Here are some points, each followed by its number:
{-25, -16,  50,  23,  -6, -17, -11,  11,  17,  -4, -58,  -4,  -8, -49,   7,  67,  49, -20, -14,   3, -29, -11, -20,  -1,   2,  -4,  -4,  -4,   5, -32, -41,  57} 0
{ 11,  12,  28,  36, -15,  19,  12,  17,  24, -19, -77,   8, -30,  29, -18,   0,  -2,  -5,  18, -10,  -8,  17,   3, -13,  24,  33,  24,  23, -15,   8, -14,  24} 1
{ 27,  58,  13, -39, -22,  32,  25,  -3, -11, -17, -59,  28, -27,  -8,  17,   0, -50, -68, -21, -36,  31,  17,  29,  34,  32, -16,   5,  29,  48,  45,   2, -15} 2
{-23,  28,  12, -47,  18,  30,  43, -40,  -3,  13, -43,  -8,  15, -27,  25,   8, -25, -18, -39,  57, -15, -18,  -4, -13, -13, -61,  -8,  -8,  49,  38,   5,  14} 3
{ -8,  18, -38,  23, -19,  17,   3,  -9, -51,  50,  59,  17, -18,  -2,  77, -46, -35, -24,  60, -71,  51,  27,  16,  81,  56,   2, -12, -54,   3,  41,  36, -70} 4
{ 19,  22,  13,  12, -46,  23,  10,  34,  21, -54, -50,  17, -47,  12, -18,  52,   6, -17, -11,  -3, -50,  -6,   6,   3,   8,  28,  -4,  39,  19,  21, -40,  16} 5
{-54,  -4,  -6,  17,  -1,  19,  10,  -6, -21,  41,  12,  12,   6,  -6,  29,  14,  12,   3,  18,  -3, -10,   2, -25,  -5, -21,   7,   4, -55,   1,   2, -17,   8} 6
{-59, -12,  -6,  20,  -1,  28,   2,  -5, -22,  39,   0,   3,  11,  -4,  20,  30,  10,   5,  24,   9, -23,  -2, -31, -12, -31,  17,   3, -51, -16,  -4, -16,  12} 7
{-16, -24, -23, -10,   8, -43, -10,  11,  14,  10,  63, -22,   0,  34, -40,  -1,  69,  24, -12, -14, -61,   4, -14,  -9,  -7, -11, -12, -13, -57, -31, -10,   5} 8
{  37,   19, -107,  -59,  -15,  -13,   -2,    9,   -9,    3,   46,   -8,    5,   13,  -79,  -39,   -3,  -57,   18,  -25,   -7,   26,   35,   50,   15,    4,   -3,   29,  -39,   42,    2,  -60} 9
{-12,  -9, -29,   6,  11,  16, -17, -27, -33,  27,  20,  -7,  19, -87,  57, -11, -33, -19,  22,  -4,  19, -22,  18,  -1,  -1, -16,   6, -79,   7, -16,  22, -20} 10
{  2,  34,  47,  -6, -22,  -3,   0,  16,  34, -43, -43, -11, -25, -32,  -7,  51,   2,  -8, -26,  17, -50, -33,  30, -38,   9,   3,  -1,  16,  -1, -22, -14,  35} 11
{-65, -70, -13,  31,  27, -28, -34, -42,  -4,  99, 127,  -4,  27,  24,  -1, -38, -11,  96,  -9,  -6,  -6,  -8, -42, -33,  -7, -14,  25, -93, -90, -41,  36, -25} 12
{-31, -39,  10, -18,  15, -77, -39, -41,  -9,  37,  66, -35,  46,  -3, -17,  15,  14,  26, -26, -26, -28, -18, -20, -36, -25, -16, -17, -31, -60, -36,  11, -22} 13
{ -3,   7, -38,  26,  39,  10,   7,   9,  23, -16,  -5,  26, -19,  50, -31,   0,  40,  44,  30,  21, -93,  -1, -12, -23,  -1,  20,  11,  23, -29, -38, -11,  30} 14
{ 44,   6, -41,  -3,  -7, -11,   3,  -9,  19,  -8, -38, -23,  17, -15,  -5, -21,   9, -26,  13,  26,  18, -13,   0,  30,  38,  -1,  10, -10, -22,  31,  14,  24} 15
{-23,  15, -10, -62,  16, -27,   2, -47, -17,  22,  -3, -22,   2, -18, -46,  -1,   8, -36, -17,  -9, -44, -30,   6, -16,  -7, -47,  -4, -14, -45, -11, -25,  16} 16
{-22,  42,   0, -15,  52,  12,  35, -25,  -1,  53, -52, -12,  17, -33,  54, -23, -18, -68,  25,  -4,   5,   5,  13,   7,  28, -35, -15, -81, -17,  37, -46,  47} 17
{-23, -39,  55, -24, -24, -13, -41,   6,  -6, -29,   7, -17,  18, -19,  21,  34,  -1, -11, -63,   6,   4,  -1,   4, -36, -72, -20, -56,   4,  30, -18,  13, -20} 18
{ 10, -66,  25,  12,  -2, -20, -52,  18, -23,   0,  32,  -4,  61,  14,  -2,   2,   7,  44, -17,  48,   2, -18, -28, -32,   1,  26, -39,  12, -32,  19,   6,  -1} 19
{-51, -45,   9,  90,   7,  -1,   6,   7,   1,  15,  68, -13, -15,  20,  45, -12,  65, 105,  31,   9, -16,   0, -36, -24,  -4,  12,   0, -32, -24, -57,  16,  12} 20
{  4,   9,  -3,   2, -16,  30,   8,  43,  29, -28, -48, -25, -32,  10, -40,  43,  33, -12,  31,  40, -72,  -2, -29,  -2, -28,  44,  -6,  39,  22,  10, -39,  34} 21
{-32,  30, -13, -24,  27, -26,   8, -41,  12,   2,   5, -17,  23, -32,  -3,   7, -16, -22, -14,  -2, -18, -24,  48, -29,   8, -49,  14, -42, -52, -47,  24,  13} 22
{-39,  31, -28, -48,   2,  46,  44, -36, -14,  11, -58, -23,  -6, -57, -17,  42, -15, -43,  -6,   1, -16,   4,  25,  39, -39, -31,  25, -21,  17, -10,  -5,   8} 23
{ 24, -71,  36,  64,   3, -10, -71,  53,   8,  12, -23, -22,  30, -58,  52,  23, -10,  20,  15,  42,  13, -21, -55, -37, -30,  62, -31, -41, -54, -22, -57,  21} 24
{ 21,  -8,  19,  14,  23, -27, -15, -19,  -1,  13, -11,  21,  46,  14,  20, -29, -98,  -8,  18, -50,  83,  14, -26, -40,  28,  46,   5, -20, -68,  18, -29, -10} 25
{  -8,   27,  -14,    3,    2,  -63,   31,  -68,   14,   34,  -19,  -14,   53,   27,  -41,   28,   17,   -3,   11,  -64,  -40,  -27,    5,  -27,  103,   -7,   28,  -16, -127,   41,  -10,   59} 26
{-10,  17, -42, -56, -35,  11,  35, -37, -26,  31,   4,   0, -10,  31, -27, -33,  20, -39, -23, -15,  16,  -9, -30,  18,  -7, -24,  11, -35,  20,  65, -33,   0} 27
{-26,   5,  15,   5, -20, -25,  14,  -6, -21,  25,  36,  30, -20,  -8,  39, -11,  44,   7,  10, -40,  31,   2, -34,  32,   9,  -1,   4, -19,  61,   5, -21,   5} 28
{ 53, -24,  34,  58, -69, -22, -27,  50,  13, -71, -24,  23,  -7, -40,  91,  19,  33,   1, -34, -18,  45,   6, -14,  16, -12,  37, -59,  10,  79,  12, -22,  -9} 29
{ 12,   2, -55, -22,  11,   5,   1,  14, -10, -18,  58,  -2, -31, -20, -25,  -9,   8,  51,  18,  40, -83, -26, -32,  52,  -1,   7,   9,  34,  -6, -41,  48, -27} 30
{-33, -16,   4,  41,  -7,  32, -10,  16,  -8,  22,  36, -10, -33,   4,  54,  -7,  32,  32,  -3,   8, -55,  16, -15,  18,  -8,   1, -28, -33, -10, -21,  13, -12} 31
{-46, -27,  59,  12,  24,  42,   1,  22,  31,  -6, -75, -36,  16, -18,   7,  43,  15, -21,   6,  54, -32,  24,  29, -34, -46, -20, -21,   0,  60, -11,   6,  28} 32
{106,   1, -70,  21, -38, -49, -30,  55,  26, -65,  -2,  -1,  21,  34, -47,  37,  51,  -4,  17,  30, -52, -22, -46,   4,  21,  82, -30,  83, -56,  52, -39,  34} 33
{  11,   -6,   68,   51,   -6,    0,  -20,   27,    1,  -30, -103,   12,  -29,  -40,   41,   39,  -11,  -11,   49,  -11,   -4,   -9,  -43,    2,   13,   52,    2,   20,   38,  -30,  -25,   33} 34
{  26,   25,   -5,  -31,   14,   28,   31,   -6,   -8,   18,   25,   55,  -14,    2,    2,  -16, -113,   30,    9,  -13,   56,  -10,  -22,   25,   25,    4,   42,   15,   16,   45,   18,  -38} 35
{  1,  71, -32, -39,  18,  25,  55, -38, -27, -48, -44,  51, -11,   3,   9,   6, -41, -34,   1, -48,  26,  16,  43,  -5, -13,  -5,  35, -11,  16, -13,   5,  24} 36
{ -48,   20,   89,  -86,  -45,   -2,  -15,  -33,  -23,   24,  -41,    8,   18,   10,   11,  -16,  -17, -103, -107,   -6,   99,   -7,   47,  -35,  -39,  -76,  -39,  -34,   85,   61,  -40,   -3} 37
{-65,  19,  45, -11,  60,   5,  10, -13,  17,  62, -22,  12, -49,  28, -61,  -3,  17,  -2,  50, -20, -79,   0, -12, -43,   9,   0,  54, -22,  -1, -48, -32,  53} 38
{ 16, -41,  25,  86,  -5,  13, -36,  51,  18, -68, -12,   2, -33, -29,  57,  88,  41,  78,   4,  48, -86, -26, -46, -19,  -9,  26, -47,  64, -31, -52,   2,  46} 39
{-27,  -4,   6, -63,  24,  -7,  10, -51,  -4,   5,   7, -13,  19,   7, -74,  -9, -10,  -4, -17,  12, -64,  -7,  16,  -7,   8, -36,  26,  25,  -2, -31,  66,  -3} 40
{-15,   3,  21,  -6,   2,  44,  20,  42,  16, -22, -17, -32, -30, -11, -34,  -7, -29,  28,  18,  54, -48,  -1,   8,   2, -23,  10,  16,  16,  -9, -26,  38, -23} 41
{  44,   -9,  -50,  -34,   -2,  -23,   -6,    6,   21,  -27,   59,  -24,  -13,   -3,  -63,  -60,  -73,   62,  -32,    2,   24,   -9,   33,  -14,  -18,   -9,   19,    0, -101,  -32,   31,  -74} 42
{109,  13, -43,  44, -35, -44,  -1,  29, -31, -44,  68,  51,   6, -10,  82, -44, -21,  35,  -9, -43, 127, -11,   4,  35,  35, -14, -21,  11,  19,  54, -27, -44} 43
{ 64,  30, -40, -11,  -8, -27,   9, -13,  -5, -62, -20,  31,   4,  77, -77,  33,  17,   4,   2, -49, -44,  -2,  -1, -22,  49,  48,  24,  81, -92,  23,  -4,  48} 44
{-45, -38,  13, -28,  62,  15,  14, -27,  -4,  49,  -9, -69,  53, -47, -15,  63, -21,  15,  19,  43, -58,   1, -35,  -6, -35, -18,   0, -26, -38,   1,  20,  38} 45
{-16,   7,  -8,  -1, -28,  29,  17, -29, -31,  13, -65,  17,  -1, -34,  14,  -8, -39, -45,  33, -44,  31,  15,   7,  21,   2,   1, -11,  -5,  43,  41, -30, -34} 46
{  25,   15,  -37,   22,   -4, -102,  -12,  -10,   28,  -11,  -10,  -31,   59,  -26,    4,   17,  114,  -18,   12,  -22,  -20,    7,  -45,   18,    2,   37,  -23,  -31,  -34,  -15,  -36,   54} 47
{  7, -53,   6,  11, -24,  -3, -42,  20, -22,  -8,  21, -11,  22,  -4,  14,   4,  40,  21, -24,  43,  15,  -5, -26,  -6, -51,  10, -42,  12,  50,   7, -12, -20} 48
{ 20,  -4,  -2,  16,  13, -37,   2,   2,  37, -14,  16,   9,  24, -27,  25, -18, -14, -17,   6, -13,  21,  17,  25,   0,  27,  -2, -17, -24,  23,  10,   3,   7} 49
{  6,   8,   9,  21,   3,  47, -15,  22,  -2,   8, -51,  40, -33, -15,   3,  12, -27, -36,  41,  17, -26,  -6, -22,  -2,   6,  28,   2,  23,  31,   1, -53,  15} 50
{-15, -11,  29,  13, -16,  19, -19, -16, -12,  56, -46,  -5,  19,  -9,  28,   7, -27, -58,  10, -30,  35,  17,   9,  19,  42,   7,   2, -48, -31,  41,  -8,  14} 51
{ 35,  -3, -77,  18,   9, -17, -15,  40,  12, -63,  32,   3, -13, -48,   5,  48,  43,  44,  59,  53, -63, -31, -24,  19, -45,  16, -32,  77,  42, -37,   1, -11} 52
{ 24, -12,   9,  17,  19, -25,  -4, -18,   1,   3,  -3,   0,  50,  21,  20, -31, -83,  14,  16, -33,  75,  13, -35, -31,  23,  49,   2, -15, -79,  19,  -9, -13} 53
{-28,  44,  24, -47,  26,  50,  63, -46, -10,  21, -65,   2,   9, -38,  46,  11, -59, -20, -26,  59,  -6, -22, -15, -13,  -6, -65,   0,  -8,  76,  59,  -2,  13} 54
{ 58, -10,   5,  62, -24,  20, -27,  50,  -8, -33, -41,  12, -23, -27,  53,   9,  -4,  19,  38, -20,   7,   3, -14,  32,  33,  75,  -4,   8, -22,  -6, -21,   3} 55
{-62,  10,  38, -22,  50,   1,  13, -17,  11,  59,  -9,  -4, -29,  14, -56,  -8,  20,   2,  30,  -6, -55,  -1,  -6, -38,  -8, -13,  44, -32,   6, -39, -21,  39} 56
{  6,   6, -53, -62,  52, -46,  13, -13,  31,  55,  97,  27,  47,  30,   1, -51, -16,   5, -54,  69,  12, -12, -35,   2, -17, -85, -40, -20,  36,  84,  13, -24} 57
{  23,   42,  -24,  -17,   21,   74,   22,   45,   -5,  -50,   49,   18, -100,   21,  -15,   -7,  -91,   68,    0,   29,  -43,  -11,    5,   24,  -23,   -3,   12,   55,  -13,  -43,   16,  -55} 58
{ -3,  35,  30, -16, -47,   3, -11, -26, -49, -15, -16,  43, -58,   6,  16,  -9,  -5, -29, -32, -53,  23, -27,  25,  -6,   7,  -8,  -7,  -1,  23,   0, -25,  -8} 59
{-25,  19,  30,  28,  22,  -5,  26,   0,  20,  -9, -15,   7, -15, -21,  24, -13,   0,   8,  44, -18, -19,   7,  24, -10,  35,  23,  17, -19,  29, -31,  14,  14} 60
{-15,  31,  16, -64,  25,   2,   9, -78, -40,  28, -80,   8,  33, -68,  16,   6, -58, -90,  -9, -38,  -5, -26,  14, -15,  35, -59,  19, -33,  -6,  20,  23,  18} 61
{ 60,   9, -48,  43, -12, -16,   9,  68,  38, -54,  24,  41, -50, -47,  57,  11,  24,  46,   0,  44, -66, -23, -44,  49,   7,  16, -38,  31,  30,  10, -12,   6} 62
{ 55, -21, -26,  66, -57, -10, -21,  21, -25, -99,  -3, -16,  -6, -25,  40,   4,  74,  38,   5,  -7,  51,  -7,  15,  13, -16,  47, -17,  42, -20, -64,  21,   2} 63
{-46,   0, -24,  23,  32,  31,  31,  11,  27,  30,   6, -21, -10, -16,  37,  -2,  10,  -9,  49,  17, -45,  30,  -2,  28,   5, -27,   1, -48,  29,  -5,  32,  -9} 64
{-24,  47, -14, -39,  23,  33,  35,  23,  -7,  11,  32,  -1, -94,   7, -21,  -7,  42,  30,   4,  34, -81, -14, -11,  49, -20, -55,  22,  36,  57, -35,  -2,  -6} 65
{ 93,  10, -35,  41, -31, -43, -11,  32, -20, -39,  56,  47,   0,  -8,  67, -28, -10,  30, -12, -33,  93, -14,  -2,  23,  26,  -7, -25,  15,  19,  43, -38, -35} 66
{ -5, -43,  21, -32,   5, -34, -25, -12, -14,   8,  44,  -7,  27, -12,   1,   3,  -2,  -6, -23,   1,   7,   7, -30,  19, -16, -11, -35,   5,  12,   4,  15, -10} 67
Which point above is nearest to each new point? Its number follows each.
{-22,  23,  33,  35,  32,   2,  29,   2,  29, -18, -29,   1, -14, -23,  24, -15, -12,   8,  54, -13, -28,   9,  37, -17,  42,  30,  22, -18,  21, -39,  26,  15} : 60
{-41, -41,  60, -44, -13, -13, -45,  -4,  -9, -16,  11, -27,  24, -14,   2,  39,  -8, -16, -69,  12,  -8,  -4,  11, -50, -81, -34, -54,   0,  13, -22,  17, -19} : 18
{  9, -19, -16,   8,  27, -38,   6, -14,  27,   5,  68,   2,  34,  33, -25, -67,  20,  37,  12, -14,  87,  36,  34,  -9,  12, -30,  28,  19,  28, -21,  71, -31} : 49
{ 18,  33,  46, -21,   4,  11,   0,  27,  11,   5, -82,   6,  -6, -28,   7,  55, -64, -37,  -5,   7,  12, -21,   0, -21,  -8,   7,  -2,  17,  22,  51, -53,   7} : 50
{ 18,   2, -31,  29, -12, -86, -17,  -7,  15,  -1,   6, -18,  49, -29,  26,  13, 100, -12,   6, -25,  -8,   4, -47,  20,  -1,  34, -26, -42, -23, -12, -34,  40} : 47
{-17, -14,  24,  19,  -2,  -7,  -8,  13,  11,  -4, -30,  -5, -15, -34,  -2,  57,  52,  -6,  -6,   9, -44, -11, -28,   8,  -1,   4,   5,  -2,  -3, -38, -27,  51} : 0
{ -47,   19,  -15,  -98,   23,  -42,   51,  -42,    1,   -2,   46,  -22,   43,   55, -106,   -7,   35,    0,  -42,   31,  -47,  -17,   19,  -40,  -34,  -54,   29,  -23,  -25,   -7,   49,   29} : 40
{  29,    3, -126,   11,   -8,   14,   12,   10,    4,    2,   43,   -5,  -22,  -16,   -3,   -3,   27,   16,   30,   25,  -75,   -9,  -40,   64,    7,   16,  -16,   -6,  -22,   30,  -30,   -2} : 30
{ 55, -33,  13, -24,  18, -72, -39,  -1,  15,  29,  33, -45,  60,  21,  18, -42,   8, -26, -64,   1,  92,  29, -50,  15,  -3, -22, -51,   5, -47,  33,  -1, -14} : 67
{ 32,   6,   4,  16, -47,  15,  -1,  37,  16, -62, -28,   4, -35,  22, -19,  51,  17,   6, -19,  12, -47, -10,  -3,   6,  -4,  34, -14,  52,   6,  17, -25,  10} : 5
{ -3, -16,  27,  39, -61, -30,  -8,  12,   7, -28, -32, -33,  17,  -9,  14,  52,  80,  -9, -44, -36, -12,   9,  16,  -7,  17,  32,  -9, -25, -70, -20, -25,  47} : 0
{ 53, -12,   7,  46, -15,  19, -30,  46,  -5, -44, -42,   8, -19, -20,  23,  31,   2,  19,  32,  -8, -35,  -1, -14,  23,  27,  73,  -2,  32, -26, -22, -12,  14} : 55
{ 36, -33,  20, -26,  19, -59, -35,  -7,   5,  46,  36, -39,  61,  22,  19, -52,   1, -24, -59,   4, 104,  27, -40,   7,  -8, -27, -39, -14, -36,  35,   4, -17} : 67
{-33,  -9,  62,  -1, -16, -14, -13,   1,   7,   3, -57,  -2,  -2, -39,   8,  53,  35, -40, -37,   1,  -2, -11,  -6,  -9,  -7, -21, -13, -11,  22, -13, -42,  44} : 0
{-36,  23, -19, -72,  21, -18,  14, -59, -22,  31, -10, -31,   3, -29, -40,   3,   2, -43, -23,  -9, -62, -37,   7, -20, -14, -61,  -8, -32, -55,  -6, -34,  18} : 16
{-30,  40, -25, -20,  31, -21,  21, -38,  20, -10, -13, -28,  13, -39,  -4,  20, -10, -10, -13,   2, -36, -28,  49, -34,  -2, -48,  15, -41, -62, -55,   8,  21} : 22
{ 23, -11,   5,   3,  30,   8, -17,  34,  44, -39, -11,   4, -23, -43, -31,  10, -31,   2,  40,  37,  32,   0,  41,   2, -12, -14,  18,  35,  49, -47,  30, -13} : 41
{-23, -16,  33,  12, -14,  15, -27, -24, -15,  67, -43,  -1,  30, -12,  28,   6, -30, -69,  14, -34,  47,  16,  18,  16,  50,   3,   4, -60, -30,  42,  -7,  16} : 51
{ -6,  -2, -31,  18,  10,  39,  -5,  -6, -30,  18,  16,   0,  -1, -84,  64, -18, -35, -12,  35,   8,  21, -16,  20,  18,   9, -10,  10, -65,  23, -11,  26, -19} : 10
{ -1,  -5,  51,  23, -11, -27,   3,  31,  35, -44, -64, -30,  -2, -30,  26,  67,  80,  -6, -19,  33, -65, -12, -29, -21, -15,  13, -43,  17,  29,  -7, -47,  72} : 0
{-12, -17,  45,  14,  -8, -37,   1,  23,  29, -37, -31, -36,  -3, -24,  13,  56,  94,  10, -23,  31, -76, -12, -36, -17, -24,   6, -44,  14,  21, -23, -35,  64} : 0
{  -8,   29,   17,  -59,  -54,    7,   14,   -2,   60,  -46,  -90,  -65,   -8,   22, -127,   23,    9,  -29,  -49,   47,  -84,  -16,  109,  -67,    5,  -62,  -26,   60,  -24,   22,  -28,   26} : 11
{-22,  20,  25, -41,  51,  35,  -4, -14,  -3,   6, -18,  15, -11,  50, -65,  36, -40, -23,  -6,   8, -86,   6,  11, -23,  13, -19,   5,  72,  -9,   1,   9,  19} : 40
{-14,  45, -30, -59, -15, -19,  18, -30,  -3,  14, -30,  15,  -8,  -9, -56,  -6,  -6, -54, -43, -20, -43, -24,  72,  15,  45, -67,   2, -25, -68,  14, -36,   4} : 16
{ -1,  -2,   4, -11,   5, -73, -12, -18,   8,  53,  44,  27,  76,   2,  25, -48,  18, -20, -36,   8,  78, -18,   6, -27,  45, -44, -11, -43,  10,  55,   1,   8} : 49
{ 55,  20,  -9,  32,  13,  18,  -7,  57,   0, -47,   9,  42, -29,  16,  -2,  10, -29,  10,  50,  -7,  27,   9,   9,  17,  19,  63,  31,  41, -23, -27,  -5,   6} : 55
{ -79,  -78,  -21,   37,   30,  -30,  -36,  -56,   -4,  116,  127,    3,   27,   19,   -2,  -42,  -22,  106,   -8,  -18,  -14,  -12,  -42,  -40,   -1,  -21,   32, -111, -103,  -47,   40,  -32} : 12
{-23,  20, -13, -65,  23, -15,   5, -47, -14,  22, -13, -24,   2, -17, -48,  10,  -6, -41, -17,  -7, -61, -31,   8, -23, -10, -48,  -4, -10, -48,  -5, -28,  16} : 16
{  31,  110,  -26,  -57,   27,   37,   59,  -40,  -18,   13, -127,   -8,  -18,  -27,   -6,   -7,  -70, -106,   61,  -58,   29,   18,   42,   50,   56,  -22,   51,   31,   36,   61,   -9,  -10} : 2
{ 21, -16,   1,  40,  13,  -2, -19,   7,   7, -18,  12,  29,  13,  75, -14,  11,  -2,  28,  19, -38,  20,  31,   1, -30,   3,  41,  18,  58,   1, -19,  13, -14} : 1
{ -13,  -75,  -72,   65,    4,  -62,  -37,  -57,   -3,   50,   90,  -44,   84,   -4,   51,  -39,   43,   65,   30,   22,   23,  -25,  -75,   -4,   20,    8,   -2,  -99, -107,  -24,   61,    1} : 12
{-47,  19,  17, -58,  27,  42,  10,   0, -19,  -6,  39, -27, -36,  31, -60,  -7,  15,  18, -36,  21, -51,   8,  73, -21, -50, -70,   2,  28,  20, -50,  44, -29} : 40
{104,  -1, -70,  20, -26, -50, -32,  55,  33, -64,   5,  12,  15,  44, -59,  36,  51,   1,  18,  30, -72, -19, -48,   2,  26,  79, -29,  93, -53,  46, -38,  35} : 33
{-14, -51,   4,  13, -15, -51, -52,  26,   6,   7,  34, -33,  29,   2,   1,  34,  87, -20, -18,   5, -38,  11, -48,  -6, -48,  11, -38,  14,  37, -23, -20,  -5} : 48
{ 28,  -7, -46, -28,  -4, -12,  -6,   8,  18, -26,  53, -24, -16,  -5, -55, -49, -56,  50, -30,   8,  12, -10,  43, -15, -23, -17,  13,  -4, -84, -39,  27, -66} : 42
{-24,  38,  -8, -37,  24,  33,  27,  12, -12,  20,  24,   0, -71,   7, -13,   0,  22,  18,   4,  27, -63, -10, -18,  42, -17, -40,  22,  23,  41, -24,   0,   0} : 65
{-24,  20, -26, -66,  24, -22,   8, -50, -17,  30,  -1, -27,   3, -28, -41,   4,   1, -36, -20, -15, -52, -28,  15, -12, -12, -57,  -5, -22, -52,  -8, -27,   7} : 16
{-24, -13,   1, -57,  30, -12,   6, -57, -18,  -1,  13, -14,  31,  -3, -65,  -2, -10,   4,  -9,   9, -62, -12,   6, -14,   1, -31,  19,  28, -12, -38,  67,   0} : 40
{-27,  25, -16,  -3,   2, -16,  37,  -6, -15,  35,  69,  46, -19, -15,  50, -49,  23,   4,  -5, -34,  24,  14,  -7,  32,  16, -29,   6, -51,  62,  10,  -1, -13} : 28
{ 63, -10, -55,  38, -12,  11, -12,  52,   6, -21,  69,  32,  -5,  36,   9, -47,  15,  40,  39,   5,  51,  21,  -6,  38, -12,  47,  -9,  59,  72,   7, -15, -56} : 66
{-16, -20, -39, -24,  22, -65, -10,  11,  20,  19,  90, -19,   3,  44, -53, -10,  89,  26, -12, -16, -70,   4, -15,  -5,  -8, -23, -15,  -7, -63, -34, -12,   5} : 8
{-26,  25, -18, -46,   4,  40,  30, -26, -12,  11, -46, -23, -10, -35, -24,  33, -22, -26, -14,   2, -10,   2,  17,  29, -34, -22,  23,  -8,   4,  -5,  -3,   2} : 23
{ -5, -18,  34,  39, -67, -28,  -8,   6,   8, -19, -51, -49,  23, -18,  16,  64,  80, -17, -53, -40,  -6,  14,  11,  -1,  17,  33,  -1, -30, -83, -20, -22,  49} : 0
{-37,   6,  34,  -8,  -1,  65,  31,  38,   3, -11, -32, -38, -29, -22, -24, -14, -41,  16,  23,  51, -35,   3,  17,   0, -27,   6,  30,  -8,  -7, -33,  51, -28} : 41
{ 34, -31,  46,   0,  20, -29, -47,   6,  15,  27,  -5,  -5,  47, -64,  32, -36, -86, -29,   1,  26,  98,   8,  -3,   2,   4,  10,  -1, -19,  42,  13,  21, -41} : 49
{-42, -19,  12,  45, -13,  39, -15,  24,  -4,  18,  24,  -9, -40,  -8,  60,  -5,  33,  20, -15,  14, -66,  20,  -3,  12, -19,  -5, -45, -43,  -4, -25,   0, -12} : 31
{-36, -15,  11, -41,  54,  27,  25, -22, -14,  32, -12, -64,  34, -41, -17,  53, -38,  10,  12,  28, -38,   6, -11,  -1, -40, -21,   5, -19, -34,  -1,  21,  20} : 45
{ 31,  12, -29,  -2,  -8,   7,   4, -16,  10,  14, -55, -17,  11, -20,   7, -21,  -8, -43,  18,  19,  31,  -8,  -2,  33,  37,  -2,  17, -22, -10,  40,   8,  21} : 15
{ 35,  69,   7, -51, -16,  40,  28,  -4,  -6, -18, -65,  34, -42,  -4,   1, -11, -74, -68, -20, -41,  31,  19,  37,  33,  35, -25,  18,  40,  56,  48,   6, -31} : 2
{  3,  12,  29,  64, -18,  19,  25,  22,  37, -21, -82,  12, -43,  30,  -1,  -5,   4,  11,  34, -17,  -5,  22,  -2, -10,  32,  38,  29,  10, -13,   3, -16,  29} : 1
{  5, -16, -26,   9,   8,  29,   6,  22, -13, -35,  55,  53, -41,  -5,  -6, -35, -15,  51,  31,   1, -15,   3,  -9,   1, -17,  25,  20,  10,  46, -42,  37, -24} : 30
{  4, -12, -36,  25,   0,  25, -20,  -9, -32,   3,  11,  -3,  12, -88,  70,  -5, -25, -16,  26,   3,  20, -22,  20,   2,  -4,  -5, -10, -64,  15, -12,  12, -19} : 10
{ -1,   6,   7,   9,  17, -50,   7,   3,   4,   4,  95,  23,   7,  23,  36, -48,  -7,  12, -25, -38,  42,   8,  40, -27,  30, -18, -17, -53, -30,  -9,   7,  -6} : 49
{ 11,  12,  -6,   1, -27,  12,  31,  14,  -5, -59,  -6,  15, -16, -11,  11,  33,  38,  11, -29,  -7,   9,  24,  27,  31, -27,   5,  -6,  42,  70, -18,  17,   2} : 5
{  9, -30,  27,  59,   5,  19, -30,  39,  14, -54, -14,   5, -29, -14,  32,  81,  24,  58,  -1,  42, -88, -20, -36, -20,  -7,  17, -38,  68, -26, -40,   3,  40} : 39
{ 23,   1, -20,   8,  26, -49,  11,  -6,  37, -11,  36,  13,  31, -29,  18, -26, -15, -16,  14, -17,  26,  19,  32,  11,  35, -10, -13, -25,  21,  11,  12,   6} : 49
{  25,  100,  -24,  -49,   22,   38,   53,  -34,  -17,    6, -125,   -4,  -14,  -27,   -3,   -5,  -63,  -91,   49,  -44,   28,   17,   41,   46,   43,  -23,   41,   30,   47,   52,   -3,  -16} : 2
{-48, -35,   6, -45,  75,  21,  18, -33, -14,  55,   3, -80,  56, -57, -18,  60, -41,  18,  19,  45, -52,   2, -29,  -2, -47, -26,   4, -36, -48,  -5,  27,  28} : 45
{-30, -32,  -8, -22,  21, -74, -37, -43,  -7,  53,  73, -32,  38,  -2, -14,  -7,  13,  12, -14, -28, -29, -11, -27, -18, -15, -17, -14, -45, -66, -33,   8, -25} : 13
{-19, -19, -16,  43,  19,  -4,  -7,   7,  24,   7,  48,  -9,  24,  44, -33, -47, -23,  34,  43,  -2,  34,   9,  34, -82,  -5,  19,  -4,  -4, -51, -12, -25, -25} : 53
{-21, -43,  31,  40,   9,  -9,  -6,   0,  40,   5, -49, -20,  37, -12,  -6,  57,  53,   9,  18,  35, -75,  -3, -43, -24,  18,  10,  -9,  17,  -9,   3,  10,  69} : 0
